(in the rows, 128 means zero)
Each path below is one point turned by a fixed rotation once a step. After each direction that follows a path, write how fast that rotation turns it, in degrees each step (0 if it stays still).
Each turn is a multiple of 5 degrees from 10 to 175, or 0.
Each row of a path follows its step; steps can be skipped.
Path 1:
step 0: [119 122 126 131 129 125 125 128 118 128 131 125 122 121 137 119 127 129
 119 131 127 125 126 132 126 120 136 127 132 137 137 133 130 127 128 126
 126 133 125 124 131 116 131 127 124 119 115 123 119 125 130 134 133 124
 125]
step 2: [123 133 122 131 128 130 138 128 121 129 123 129 133 123 136 131 119 125
 125 131 128 134 133 122 128 128 113 138 134 130 125 134 128 137 123 124
 125 128 138 126 129 130 126 142 121 119 134 131 121 125 127 129 135 130
 130]
step 3: [132 127 129 126 140 120 125 123 124 132 135 123 131 129 128 126 126 129
 120 132 129 124 124 126 125 124 129 136 127 137 126 127 119 126 137 124
 123 131 134 128 112 134 132 120 127 116 123 121 122 128 134 127 129 125
 134]
step 5: [119 128 126 125 126 124 128 136 123 126 133 128 128 119 122 132 128 126
 124 126 140 127 116 124 130 130 125 133 118 132 133 132 128 135 129 126
 129 128 140 128 132 128 139 134 118 124 132 124 126 122 118 137 123 132
 123]
step 6: [118 121 129 134 126 124 128 125 126 130 121 124 129 121 132 119 122 122
 126 134 133 142 135 128 124 123 135 131 130 133 132 124 125 131 130 122
 129 139 127 128 118 122 127 123 122 128 126 124 127 123 132 134 124 115
 132]
step 9: [129 131 130 130 129 128 133 136 127 126 134 116 133 130 133 132 126 125
 124 134 128 129 122 123 114 122 128 135 123 134 121 129 133 123 129 125
 128 131 130 138 115 127 125 123 131 126 128 121 123 129 122 132 120 123
 142]
step 10: [124 139 129 130 138 123 128 127 120 124 123 136 132 116 128 122 121 119
 124 128 131 132 127 128 130 127 124 132 129 132 131 132 132 128 129 134
 119 132 129 134 131 135 128 135 138 120 137 136 122 121 125 127 131 121
 129]
step 11: [123 130 128 120 137 126 129 130 127 125 132 121 120 119 126 125 125 132
 114 131 128 127 123 123 130 127 130 134 130 124 135 136 121 130 134 128
 127 130 139 118 118 133 133 123 122 126 125 125 135 120 129 135 123 131
 123]
step 12: [119 127 129 129 129 123 125 132 129 126 125 126 126 127 135 124 122 130
 124 139 136 132 132 118 125 122 129 132 121 133 128 129 128 132 120 129
 134 134 118 126 124 115 130 127 132 127 143 120 125 129 135 124 121 129
 131]
step 13: [124 136 134 129 126 127 124 126 124 123 126 128 137 123 123 125 130 123
 121 126 138 136 116 125 131 136 125 127 131 125 125 121 124 124 123 130
 125 123 133 132 124 117 135 137 122 116 128 126 120 127 122 135 131 132
 132]
Directions:
[129 127 130 129 128 127 126 129 129 129 128 128 129 129 125 129 128 128
 127 127 127 128 125 128 129 130 126 129 125 129 128 130 129 126 128 129
 126 126 128 129 124 129 129 127 126 129 126 126 128 127 128 127 126 130
 127] : 175
Path 2:
step 1: [127 117 126 130 118 121 123 130 128 131 132 129 123 130 128 137 134 128
 131 134 117 141 129 121 117 130 133 139 128 128 122 127 133 129 125 127
 123 126 124 128 127 130 128 123 133 128 133 129 123 128 128 126 125 116
 125]
step 2: [126 128 134 127 124 135 122 137 132 128 121 126 129 127 134 131 128 126
 136 127 129 128 122 134 117 129 130 137 127 133 130 119 135 133 122 136
 131 115 131 125 121 128 131 132 123 130 130 129 129 129 130 141 135 132
 122]
step 3: [114 128 125 123 132 129 128 131 122 125 130 133 130 132 134 140 124 122
 135 132 124 129 130 128 128 133 129 126 124 133 130 121 130 123 131 122
 131 128 118 134 123 131 119 136 131 130 127 130 116 125 118 128 137 132
 126]
step 5: [129 127 130 133 119 127 126 129 128 123 128 125 135 127 133 129 137 127
 129 123 130 135 122 137 121 133 138 130 112 121 127 122 128 134 127 129
 128 127 130 129 122 132 129 138 139 129 124 123 124 120 123 136 127 126
 126]
step 6: [124 127 128 124 123 137 131 134 127 124 133 131 127 134 127 126 124 126
 127 130 121 127 131 122 129 121 126 131 118 137 130 122 136 128 140 122
 126 118 129 135 128 135 131 129 136 121 122 127 129 126 127 132 133 131
 113]
step 7: [127 133 122 127 126 125 129 126 126 125 131 130 131 124 131 133 127 135
 128 127 124 133 125 119 124 125 130 135 120 131 135 135 139 130 120 125
 129 120 121 138 126 123 123 119 132 131 139 125 117 120 129 138 125 124
 131]
step 8: [122 122 127 124 116 131 124 129 122 130 124 137 129 129 133 133 132 133
 130 139 122 135 126 130 121 130 129 134 116 130 126 123 132 129 130 133
 123 128 132 125 124 125 133 134 120 125 131 131 133 121 124 137 118 134
 133]
step 11: [129 122 126 132 121 121 124 127 121 125 126 133 138 114 127 127 126 130
 123 135 124 126 123 134 125 133 128 137 122 124 122 127 130 140 131 125
 127 119 126 120 125 128 131 123 131 135 124 131 129 124 125 133 121 123
 120]
step 12: [124 121 129 130 127 131 129 130 131 132 127 123 132 132 128 136 134 134
 128 120 120 126 128 136 122 122 123 136 123 133 127 121 132 133 142 129
 126 122 126 127 125 124 118 135 136 127 131 118 134 117 127 128 132 128
 124]
step 13: [120 133 117 126 135 135 126 126 122 126 123 126 133 123 128 131 120 125
 127 130 118 133 128 123 133 131 124 133 123 133 121 127 136 132 124 127
 132 116 128 132 140 134 123 124 124 124 137 124 127 123 123 131 133 133
 122]
Directions:
[128 126 130 126 129 129 127 128 126 126 131 128 127 127 130 129 127 128
 128 127 130 129 128 127 129 131 130 124 127 127 128 128 124 129 127 130
 128 130 129 126 129 130 126 127 129 126 128 128 129 127 127 128 127 130
 129] : 70
